In the rows, zero is written as 128.
Rotation paths and how fast each direction turns (degrees each step)
Each turn is a multiple of 5 degrees from 10 to 175, or 0.
Each row of a path follows its step; steps can be skipped.
Path 1:
step 1: [124 119 119 138 136 149 131 138 127 134 127 126 134 126 131 140 141 143
 127 129 135 120 132 124 124 123 128 121 137 122 125 135 135 136 135]
step 2: [121 123 132 124 129 119 130 124 116 132 133 117 131 119 124 120 145 134
 126 118 126 115 143 121 125 115 131 131 131 116 127 130 121 131 117]
step 4: [122 117 121 135 127 125 120 124 117 136 133 114 121 125 137 125 140 121
 121 121 132 126 114 126 117 134 122 120 138 130 112 122 132 133 128]
step 7: [133 123 131 136 128 126 122 117 116 131 134 108 124 129 124 137 129 123
 141 130 129 129 146 130 119 125 122 132 137 127 128 138 142 125 123]
step 8: [130 133 128 139 125 123 134 131 115 117 130 124 144 123 131 138 127 144
 135 126 124 132 126 120 120 136 119 122 146 119 130 123 124 126 129]
step 9: [140 121 115 136 126 134 132 139 123 135 123 122 129 124 125 131 145 137
 119 124 133 117 133 126 121 128 114 137 125 119 122 125 141 124 132]
step 12: [131 120 113 135 136 132 124 125 126 132 131 123 118 133 141 130 125 128
 130 118 131 132 117 124 117 119 117 122 141 125 117 135 133 128 112]
step 13: [115 133 118 136 140 134 133 124 115 138 132 120 138 122 119 126 139 135
 123 128 137 131 129 127 115 134 136 113 134 134 127 129 124 129 125]
step 14: [135 134 132 128 130 134 125 133 121 131 124 122 121 131 129 132 137 140
 141 123 138 120 141 121 114 121 128 133 124 121 113 131 112 131 120]
step 15: [122 121 140 142 126 127 126 121 112 138 127 128 137 137 127 131 130 121
 133 127 127 119 137 125 115 131 117 131 139 129 132 136 135 142 121]
step 16: [130 128 132 135 112 132 133 125 117 124 139 110 128 121 132 142 144 133
 139 122 120 131 125 127 122 134 123 121 134 126 122 120 129 122 129]
Speeds:
[126 127 129 130 133 127 129 131 131 125 121 127 132 129 125 129 132 127
 128 133 132 122 126 129 127 126 128 127 124 129 124 129 125 126 131] : 85
[135 129 127 126 128 131 131 130 129 127 124 133 131 131 128 126 127 127
 127 123 129 126 126 130 127 129 123 134 130 131 127 128 127 131 123] : 125
[129 126 132 127 130 128 127 132 128 122 133 131 126 126 134 128 129 128
 132 127 128 130 125 124 130 125 126 127 132 128 124 128 122 128 129] : 170
[132 124 124 126 129 120 124 129 127 132 128 128 128 127 126 127 126 126
 130 131 124 127 130 126 129 125 127 128 126 127 124 132 129 126 122] : 145
[126 126 130 124 130 129 127 132 125 126 129 123 132 124 127 127 126 129
 131 126 127 127 130 136 130 127 127 124 128 133 130 124 128 128 124] : 130
[128 132 134 125 132 127 131 123 128 127 132 130 131 127 121 127 132 127
 128 128 127 132 125 129 128 125 125 126 129 125 126 129 132 128 127] : 135
[128 129 130 124 126 128 128 134 127 127 124 126 125 133 125 125 127 133
 129 126 127 131 127 124 127 131 124 124 123 124 130 130 127 126 129] : 130
Path 2:
step 0: [122 137 111 134 123 134 135 136 122 140 115 117 114 125 128 114 129 128
 124 130 132 111 124 117 138 124 127 121 130 128 128 134 120 138 123]
step 2: [118 126 121 122 127 136 138 138 123 128 138 117 133 135 124 120 132 125
 124 124 120 114 118 117 124 120 110 142 135 113 131 135 131 136 131]
step 8: [118 112 130 147 122 129 129 133 127 133 118 112 125 124 125 121 126 122
 121 114 125 108 120 122 133 125 125 135 135 129 132 137 139 132 130]
step 9: [125 118 121 125 114 139 136 125 124 119 130 112 117 132 139 136 139 134
 129 126 131 129 120 109 134 136 118 134 132 129 129 144 134 124 126]
step 10: [122 129 122 116 123 129 122 142 131 123 121 113 117 128 124 114 136 116
 138 136 119 121 122 115 124 135 124 128 143 129 130 131 136 136 137]
step 11: [113 118 133 130 117 124 124 120 135 130 137 113 115 133 107 136 134 125
 120 138 125 118 128 123 136 124 133 129 136 127 127 141 136 130 131]
step 12: [133 133 114 131 112 122 137 131 131 142 126 116 121 138 128 124 147 124
 118 129 128 128 126 122 125 123 121 129 136 129 145 144 130 126 132]
step 13: [118 118 114 129 115 126 120 121 132 145 123 123 125 132 123 115 141 125
 139 128 126 124 115 112 136 132 137 139 130 138 126 124 130 127 129]
step 15: [118 129 125 136 109 132 126 137 122 124 126 115 126 145 138 126 143 126
 126 140 126 111 129 123 125 126 121 136 123 142 127 131 134 131 125]
step 16: [132 113 133 124 117 125 109 123 128 129 133 113 127 132 135 120 134 121
 121 125 122 122 128 114 127 137 129 142 134 129 137 130 140 128 145]
step 17: [120 124 129 130 116 122 134 132 120 125 130 125 135 128 124 142 148 124
 130 133 129 129 122 108 129 124 132 132 142 128 124 141 133 139 145]
Speeds:
[126 130 126 131 127 131 130 129 126 128 124 127 131 129 130 131 129 134
 122 131 131 127 130 131 127 128 128 128 130 126 127 136 126 126 124] : 120
[119 125 127 129 132 129 127 128 126 130 132 126 129 124 128 127 130 127
 127 127 128 130 125 131 122 128 131 124 126 126 128 128 130 127 132] : 120
[126 129 129 125 131 133 126 130 125 127 130 127 124 133 126 127 125 130
 129 136 123 127 133 130 125 128 125 129 128 128 129 126 132 128 126] : 80
[121 127 127 127 124 127 129 127 129 127 132 129 127 130 129 136 130 129
 130 130 129 131 127 127 133 129 131 130 124 130 124 125 126 128 124] : 175
[129 128 126 132 132 133 127 128 130 127 130 125 129 131 127 128 135 127
 126 125 124 128 132 127 130 133 126 127 129 127 128 125 121 125 129] : 110
[126 128 127 126 131 125 122 133 128 131 129 125 129 125 127 124 128 130
 129 126 130 122 130 131 133 130 133 132 129 130 127 128 128 129 124] : 140
Path 3:
step 0: [133 128 120 131 119 125 126 126 112 128 123 118 124 137 132 134 118 127
 123 124 145 125 149 128 121 132 122 127 124 139 123 111 136 132 126]
step 5: [129 140 125 135 125 110 125 141 116 118 126 123 122 124 128 136 124 107
 131 129 120 126 127 130 133 126 128 114 125 124 122 131 128 144 135]
step 6: [117 132 132 121 121 129 133 126 126 125 139 118 126 113 127 139 134 145
 117 138 131 133 116 128 124 111 139 129 134 121 126 122 137 124 131]
step 7: [142 132 128 126 131 142 129 131 135 116 140 128 138 127 134 130 125 136
 123 134 130 125 123 137 122 148 118 125 127 133 139 121 118 140 116]
step 8: [131 131 118 143 133 129 131 127 128 128 120 124 125 137 127 114 144 118
 125 133 122 137 136 128 121 108 132 124 119 130 126 129 116 141 118]
step 9: [119 134 132 131 114 123 122 121 112 125 124 136 132 118 135 125 124 136
 137 139 122 141 127 137 122 124 122 126 133 136 125 128 124 117 148]
step 10: [140 146 141 136 135 135 127 141 120 127 134 119 131 112 124 126 124 139
 135 113 132 121 121 121 131 129 126 132 134 127 124 134 128 133 120]
step 11: [139 132 117 124 142 126 126 122 124 133 135 136 136 125 121 128 145 133
 113 133 119 126 139 126 131 127 133 132 122 117 124 108 125 123 125]
step 12: [120 136 129 131 133 133 120 116 128 125 119 131 114 131 121 132 123 126
 122 127 121 126 136 132 109 134 125 123 136 144 147 127 121 133 140]
step 15: [135 136 137 136 135 136 141 115 139 134 124 136 121 126 107 130 131 134
 132 131 136 124 135 135 123 125 119 115 131 118 130 130 141 134 129]
step 16: [136 130 135 130 120 116 125 107 118 118 143 136 128 141 136 126 127 115
 126 124 138 128 133 121 132 122 128 134 133 126 140 118 122 125 125]
Speeds:
[132 128 128 127 130 125 125 130 128 125 126 126 125 132 130 127 128 134
 127 132 127 130 132 124 133 123 128 124 130 126 131 132 130 124 125] : 145
[126 128 124 120 127 128 128 129 129 126 127 126 130 127 127 126 123 128
 125 129 126 128 130 125 125 128 131 131 130 126 134 125 129 135 128] : 65
[127 131 132 126 128 127 123 126 126 130 126 132 123 135 132 126 129 123
 129 130 128 131 127 126 126 126 126 127 127 128 128 127 129 134 132] : 95
Path 4:
step 0: [129 128 117 122 136 119 142 128 130 131 135 127 131 126 125 130 131 115
 139 131 117 114 116 124 125 145 106 123 122 113 124 137 126 122 129]
step 1: [119 116 120 130 140 129 139 137 121 127 114 118 127 130 118 124 138 120
 137 120 129 121 133 111 133 133 125 120 132 122 114 135 130 145 139]
step 2: [130 134 139 134 135 130 134 129 107 126 120 129 137 130 146 125 129 139
 135 122 129 116 143 130 129 127 139 124 138 123 118 140 139 139 136]
step 3: [139 132 132 136 125 132 124 124 133 125 131 124 125 134 126 119 117 136
 117 124 145 111 148 147 126 135 135 115 133 131 121 134 135 127 118]
step 4: [127 130 128 120 110 138 126 127 128 136 129 124 109 125 131 126 119 120
 132 135 138 104 122 145 128 133 126 125 131 134 143 118 134 126 125]
step 5: [123 127 144 126 124 134 127 124 130 131 133 127 128 118 104 139 126 110
 145 129 119 116 123 139 127 117 121 124 116 131 128 119 127 132 131]
step 7: [130 144 118 133 142 124 133 127 128 114 111 141 135 121 128 134 141 121
 115 131 122 124 123 128 133 135 121 118 134 121 118 137 142 130 122]
step 8: [129 132 130 131 120 123 133 143 127 122 112 128 136 130 131 124 135 134
 122 123 151 119 124 126 139 131 115 123 148 119 116 119 126 136 125]
step 10: [121 120 135 135 118 123 129 124 133 142 136 125 127 117 118 132 125 130
 123 113 131 110 140 125 117 130 128 117 131 143 143 143 122 123 131]
step 12: [133 117 126 118 137 121 128 124 128 127 131 127 111 130 108 136 135 120
 128 135 128 122 128 129 135 122 123 132 129 122 108 134 143 147 131]
step 17: [133 120 134 129 123 134 117 141 127 127 140 126 120 128 120 138 124 127
 119 119 122 118 111 135 111 116 123 122 142 133 123 145 131 129 118]
Speeds:
[132 126 129 129 121 132 128 126 128 125 128 126 129 128 131 135 125 127
 127 125 134 128 134 128 127 128 128 128 127 127 134 127 128 128 127] : 60
[124 128 126 126 122 127 124 129 125 128 130 121 133 128 125 125 132 126
 130 130 132 128 125 128 126 128 129 127 124 126 127 129 130 122 130] : 80
[127 125 128 123 127 131 125 131 131 129 128 124 124 128 126 127 127 132
 125 122 131 128 125 123 131 127 130 126 135 130 128 127 125 128 131] : 160
[128 123 135 127 127 129 129 128 126 127 127 128 130 130 127 128 131 130
 135 130 131 130 127 127 130 121 126 130 127 131 127 126 129 134 131] : 100
[127 127 129 127 129 126 131 124 132 123 131 131 127 130 131 126 128 133
 127 129 130 127 125 125 131 128 126 121 124 130 130 129 133 124 126] : 95
Path 5:
step 0: [142 131 133 141 147 141 129 130 127 127 136 114 126 125 127 132 132 118
 124 143 133 114 134 133 133 116 126 109 113 133 130 115 115 130 126]
step 1: [132 133 119 128 126 148 141 129 139 136 139 125 114 119 113 138 134 133
 124 129 137 127 136 135 141 127 118 127 141 121 117 107 134 130 131]
step 5: [130 126 115 107 141 134 138 136 123 125 125 131 131 140 143 116 121 131
 122 149 143 132 117 132 126 122 133 129 122 122 130 110 126 127 131]
step 6: [141 113 121 126 112 135 134 119 135 122 126 126 118 136 136 126 120 120
 129 135 145 126 129 134 136 111 115 129 119 143 127 125 114 131 141]
step 7: [137 120 133 132 122 134 124 140 136 147 137 130 131 128 142 127 148 129
 122 126 151 130 140 147 130 135 120 128 125 137 128 124 131 138 129]
step 9: [134 109 135 127 127 123 140 138 136 137 122 116 128 148 132 132 129 132
 117 130 108 119 114 130 129 127 118 139 130 138 127 134 116 128 139]
step 12: [142 117 135 124 141 138 133 132 139 127 136 121 115 126 144 135 130 102
 119 137 122 122 126 121 129 120 118 133 124 124 134 116 128 141 119]
step 13: [135 113 117 135 138 151 119 128 134 138 126 135 107 124 116 122 143 120
 131 129 130 112 131 134 138 127 120 130 135 132 117 129 133 128 127]
step 14: [136 127 120 140 129 150 146 130 120 143 127 117 131 131 129 131 142 142
 121 120 134 116 122 118 123 132 139 140 132 125 125 134 138 140 123]
step 15: [139 133 116 127 144 127 148 139 124 123 127 113 125 127 133 127 137 123
 120 122 117 126 132 117 135 126 119 132 110 114 113 142 121 124 135]
step 17: [146 119 111 122 135 140 139 122 117 136 126 132 136 126 125 128 122 132
 116 127 145 142 121 121 134 126 122 128 132 118 141 109 126 125 119]
Speeds:
[129 128 130 122 131 127 128 126 130 131 120 126 127 125 128 130 130 128
 129 125 132 127 130 133 131 131 134 127 132 127 127 128 132 126 129] : 120
[128 129 130 125 128 134 131 125 127 131 127 128 126 127 127 131 134 127
 127 133 128 132 126 132 127 127 126 133 123 128 128 130 124 125 126] : 0
[127 122 130 130 127 130 124 130 134 130 130 128 130 122 126 130 126 127
 129 128 129 125 127 126 130 132 129 126 123 129 127 128 124 123 131] : 115
[128 129 131 123 125 128 127 130 128 128 127 131 127 132 131 125 124 132
 129 125 131 133 127 131 126 132 125 127 124 133 130 127 127 129 133] : 25
[133 134 127 131 126 128 122 129 128 131 126 127 132 126 122 129 129 132
 127 129 131 128 123 130 130 128 125 128 126 125 129 128 130 134 127] : 110
[128 126 127 123 129 129 131 127 126 128 126 121 130 128 128 130 124 128
 132 128 130 126 125 125 124 127 128 124 127 127 132 132 123 133 126] : 120
[126 124 130 124 128 127 126 124 123 123 128 127 132 125 127 124 129 124
 125 128 129 128 125 129 130 125 127 127 125 129 130 121 131 128 128] : 60
Path 6:
step 1: [138 125 110 121 122 125 128 133 136 138 118 130 132 123 131 126 138 130
 133 127 138 128 134 116 122 135 121 119 132 124 118 139 110 140 135]
step 2: [124 110 116 127 144 127 128 120 127 130 129 128 132 119 126 112 126 123
 127 115 129 134 146 120 126 119 135 120 123 142 123 130 124 123 125]
step 3: [134 115 125 128 136 123 123 131 137 128 129 132 136 125 112 133 126 135
 142 132 135 132 140 117 128 120 118 139 140 118 129 131 113 136 137]
step 5: [117 114 118 134 150 119 128 123 130 129 128 118 130 125 110 122 120 132
 135 121 128 135 141 133 138 119 129 134 123 126 133 125 124 123 131]
step 8: [139 112 121 144 142 121 127 136 137 130 131 120 129 128 107 124 123 129
 135 132 132 128 131 133 137 137 117 130 124 126 135 119 125 136 131]
step 9: [134 119 118 126 123 142 130 125 132 129 136 133 126 133 128 115 133 125
 122 118 140 124 130 114 128 141 115 127 121 111 117 128 132 142 130]
step 10: [131 122 114 135 132 131 128 124 133 136 133 123 130 115 111 122 126 125
 125 114 137 135 133 142 126 139 137 127 111 128 131 128 112 124 127]
step 11: [136 109 127 137 138 128 119 132 135 139 129 123 140 122 126 127 132 122
 123 135 146 131 128 118 131 136 113 129 128 129 124 121 129 144 129]
step 12: [127 131 120 127 123 141 123 112 120 134 138 132 134 119 126 121 129 128
 124 111 144 132 142 117 119 129 128 131 118 117 122 132 123 130 136]
step 13: [131 124 118 133 137 117 120 132 129 140 117 124 144 113 117 129 133 129
 139 131 142 135 138 136 126 135 126 121 118 134 135 127 117 128 132]
step 15: [126 140 108 128 129 132 128 120 125 126 126 123 136 126 118 126 125 136
 141 116 136 131 145 129 123 130 131 129 125 120 128 138 109 130 140]
Speeds:
[132 124 133 128 133 125 129 130 127 125 131 122 136 129 125 130 126 129
 126 129 126 129 125 123 128 127 126 129 127 128 127 129 131 127 126] : 130
[124 127 124 127 125 125 125 128 130 124 128 127 129 130 129 129 130 128
 132 131 125 127 132 123 128 122 127 126 131 132 125 132 123 123 127] : 25
[128 131 131 123 128 133 127 129 127 129 129 132 131 129 126 129 129 133
 128 126 126 124 127 128 126 131 124 127 127 124 126 131 122 124 128] : 125
[127 131 129 130 132 132 131 127 126 129 131 128 127 125 130 120 134 126
 127 132 127 129 128 124 132 127 132 127 128 125 126 131 130 126 126] : 145
[123 131 132 125 128 124 125 127 125 130 128 124 125 127 129 127 131 131
 132 129 131 133 127 126 127 126 125 129 124 126 128 122 128 126 130] : 45
[133 126 128 128 127 130 130 130 131 126 132 125 122 129 128 124 129 128
 128 127 125 130 124 126 124 131 128 126 128 132 125 124 121 130 127] : 40
Path 7:
step 0: [133 141 130 138 138 135 131 137 125 128 126 139 142 131 134 103 137 136
 119 135 119 134 138 134 126 121 129 136 132 132 118 123 129 129 128]
step 1: [119 124 137 142 142 136 136 124 128 127 123 122 128 135 124 126 115 131
 123 128 126 144 135 135 134 135 142 130 129 140 126 119 138 112 139]
step 2: [120 131 131 134 129 133 128 133 132 121 138 145 141 135 127 123 134 126
 120 124 111 148 133 112 117 131 136 126 130 127 142 129 128 128 136]
step 6: [136 131 145 124 128 147 116 126 134 132 133 134 130 136 136 132 130 124
 115 135 133 146 122 120 128 139 129 122 118 124 123 128 138 138 120]
step 9: [127 131 134 135 127 147 129 121 134 143 128 125 115 139 146 126 118 131
 109 118 127 128 129 127 129 117 129 132 132 139 128 125 135 126 119]
step 11: [111 143 138 136 129 131 133 128 128 129 132 128 121 132 144 122 124 127
 127 128 107 125 136 143 119 136 135 128 122 135 123 137 129 129 117]
step 12: [126 126 130 150 130 131 125 118 137 134 138 144 116 126 120 125 120 129
 125 127 118 135 128 135 120 116 137 124 130 128 123 108 127 132 124]
step 13: [117 141 129 142 125 132 124 136 122 129 132 126 137 119 132 126 121 137
 124 108 123 137 133 128 127 128 128 109 138 143 132 127 125 126 117]
step 14: [121 129 134 145 123 127 113 132 133 115 141 131 127 137 127 126 137 120
 119 134 131 135 140 143 137 127 138 118 120 137 125 126 134 140 125]
step 15: [122 139 137 144 124 121 131 127 135 124 111 135 132 132 138 128 131 122
 135 118 127 142 126 126 128 129 147 118 131 119 122 119 125 124 113]
step 16: [122 123 148 137 121 137 127 139 120 130 133 148 133 132 117 132 131 130
 136 128 138 135 141 129 122 131 124 120 137 138 117 122 130 130 121]
Speeds:
[124 125 133 124 126 128 131 125 124 126 127 132 125 128 130 128 125 124
 131 129 124 132 130 127 127 133 130 127 127 122 127 128 128 131 130] : 80
[125 133 128 127 128 130 125 134 123 129 129 130 133 129 128 128 127 132
 133 130 127 126 128 129 127 129 125 128 133 126 132 130 121 130 128] : 135
[126 132 123 129 121 125 129 127 131 127 134 128 130 126 129 130 126 128
 132 132 132 133 129 125 130 130 132 125 127 130 126 126 127 128 128] : 35
[129 125 128 128 128 127 127 127 128 133 128 124 130 128 131 128 125 125
 121 128 129 130 132 128 131 130 126 122 133 129 131 127 126 131 135] : 90
[124 130 135 126 126 128 127 131 133 126 127 128 130 126 128 129 125 129
 123 129 129 134 131 132 124 124 128 132 128 128 129 126 128 127 125] : 0
[125 129 130 125 131 136 133 127 131 130 131 126 128 123 131 132 130 127
 129 130 131 125 126 127 127 123 130 126 125 126 128 130 125 131 130] : 25
Path 8:
step 2: [135 109 133 131 133 132 150 115 134 123 126 132 138 121 140 129 126 118
 124 128 130 118 122 123 128 129 148 119 134 140 121 137 130 133 141]
step 4: [125 134 134 131 129 127 115 120 142 143 121 128 111 126 131 126 121 121
 128 142 127 121 118 116 145 140 109 128 126 121 119 118 129 130 124]
step 5: [125 127 123 117 111 122 127 133 131 137 118 137 116 130 124 133 127 128
 135 120 146 123 112 145 119 131 123 130 141 124 125 120 125 109 117]
step 7: [125 128 112 124 141 122 140 143 118 133 124 128 135 120 128 114 122 114
 115 133 120 126 136 121 116 132 129 130 124 135 139 143 111 127 124]
step 9: [132 124 143 127 127 135 130 123 150 132 125 122 132 109 141 121 121 133
 133 111 138 125 116 140 122 125 118 121 130 131 133 118 127 126 116]
step 11: [126 117 123 130 127 127 121 120 130 130 130 135 129 128 130 112 130  96
 119 146 127 138 137 114 126 115 130 132 131 123 137 122 124 127 131]
step 12: [136 133 122 107 119 114 122 139 126 132 125 130 114 133 123 130 112 132
 125 133 127 137 125 115 129 118 118 142 109 115 131 133 128 126 130]
step 13: [114 125 133 123 134 117 129 126 147 133 130 122 128 126 132 143 111 132
 131 121 133 123 139 143 131 124 122 140 117 141 128 114 139 117 127]
step 15: [132 122 137 136 143 124 133 136 128 130 130 131 122 128 132 129 147 118
 129 139 118 138 145 122 124 133 132 112 131 128 148 127 135 137 141]
step 16: [140 122 128 125 117 127 127 128 137 133 131 125 123 116 111 116 132 130
 134 127 135 134 120 114 110 130 120 130 111 126 135 133 124 151 135]
step 17: [119 143 133 116 125 127 115 120 141 125 140 116 131 132 132 125 139 136
 143 113 136 127 126 130 140 125 116 140 123 125 126 120 126 128 144]
Speeds:
[127 130 123 132 132 129 128 126 123 127 131 127 135 125 129 129 130 124
 126 126 127 132 127 126 130 130 124 128 130 130 127 129 131 123 131] : 95
[130 127 125 125 132 123 127 127 126 128 126 127 127 129 130 122 131 128
 127 131 131 135 128 124 129 130 134 127 125 132 126 128 129 131 126] : 85
[125 130 129 126 128 131 128 128 131 130 128 128 124 127 125 124 124 128
 130 123 123 134 128 127 130 132 125 135 129 129 126 130 131 130 127] : 85
[124 131 127 132 124 126 126 133 129 125 128 130 128 129 128 124 126 126
 129 127 127 125 125 122 129 127 127 125 120 130 131 129 130 129 130] : 85
[130 126 130 130 128 127 129 129 127 127 129 129 128 126 128 129 128 131
 126 128 126 133 130 127 129 117 126 132 127 130 134 123 130 128 124] : 20
[128 130 130 132 130 124 126 123 130 128 129 127 128 127 129 126 129 129
 133 130 131 128 121 124 126 127 129 131 134 123 131 129 129 131 128] : 55
Path 9:
step 0: [139 122 138 124 131 132 129 131 107 122 118 121 128 133 125 132 132 129
 138 128 116 122 129 116 132 116 121 121 126 112 122 126 119 136 123]
step 1: [127 137 127 132 120 134 134 131 118 127 139 134 135 132 121 150 145 136
 134 131 134 128 134 131 137 137 130 131 137 127 122 125 121 143 121]
step 3: [133 126 143 125 123 128 127 124 124 130 122 109 125 139 132 121 124 130
 128 136 106 127 122 112 128 120 126 126 125 126 136 119 132 140 124]
step 4: [130 126 139 145 120 131 135 133 122 117 129 129 124 141 127 146 139 129
 122 135 127 126 128 121 140 126 131 122 140 119 127 141 129 139 129]
step 8: [128 128 130 144 123 129 129 118 120 108 133 121 130 132 135 136 125 127
 126 120 114 124 127 141 132 125 116 124 121 135 123 139 124 137 140]
step 9: [125 124 121 124 133 123 133 137 120 129 129 126 134 139 127 135 126 129
 130 133 102 126 130 126 136 131 127 111 120 124 125 116 116 132 116]
step 10: [135 134 120 132 122 143 126 125 132 132 116 135 133 142 125 143 136 133
 121 141 129 122 132 120 127 134 144 130 132 126 127 120 132 139 117]
step 12: [121 126 134 126 136 124 127 132 116 134 139 110 125 138 130 135 137 133
 141 129 110 125 124 125 134 122 118 122 116 132 130 135 120 135 128]
step 13: [123 147 128 132 132 125 127 131 118 119 120 132 117 141 129 142 136 131
 127 139 119 117 130 131 136 136 140 128 131 124 119 125 131 135 116]
step 14: [148 133 129 134 113 142 129 116 121 112 119 132 139 125 132 131 124 133
 130 124 122 122 133 133 123 127 132 126 125 127 118 114 123 132 126]
step 16: [115 138 128 138 125 131 121 123 122 131 133 123 117 138 126 140 139 134
 119 144 122 129 128 126 140 134 125 130 126 135 136 135 140 138 121]
Speeds:
[127 126 128 123 127 128 130 127 131 123 127 136 131 126 128 128 130 130
 131 129 129 127 129 129 126 133 132 127 125 125 128 127 122 130 123] : 85
[127 125 120 128 133 128 130 128 133 130 124 126 132 132 129 131 126 124
 126 126 126 124 128 129 125 128 130 127 127 129 127 132 126 131 131] : 25
[131 131 129 126 127 125 133 132 130 134 134 128 130 131 130 130 130 133
 130 130 128 130 127 129 129 125 134 125 129 124 130 129 128 127 131] : 125
[133 128 124 130 124 124 133 124 129 126 130 128 124 127 126 132 129 128
 127 131 127 126 132 129 125 130 128 134 126 127 128 130 131 123 130] : 120
[128 127 129 130 126 128 126 130 132 131 125 128 128 127 122 128 136 125
 129 128 126 125 129 134 132 130 131 129 133 127 128 130 132 130 125] : 120
[127 133 128 128 129 123 131 125 126 126 129 128 129 128 128 126 127 127
 130 123 125 128 129 132 128 129 128 132 133 128 126 121 128 134 131] : 60
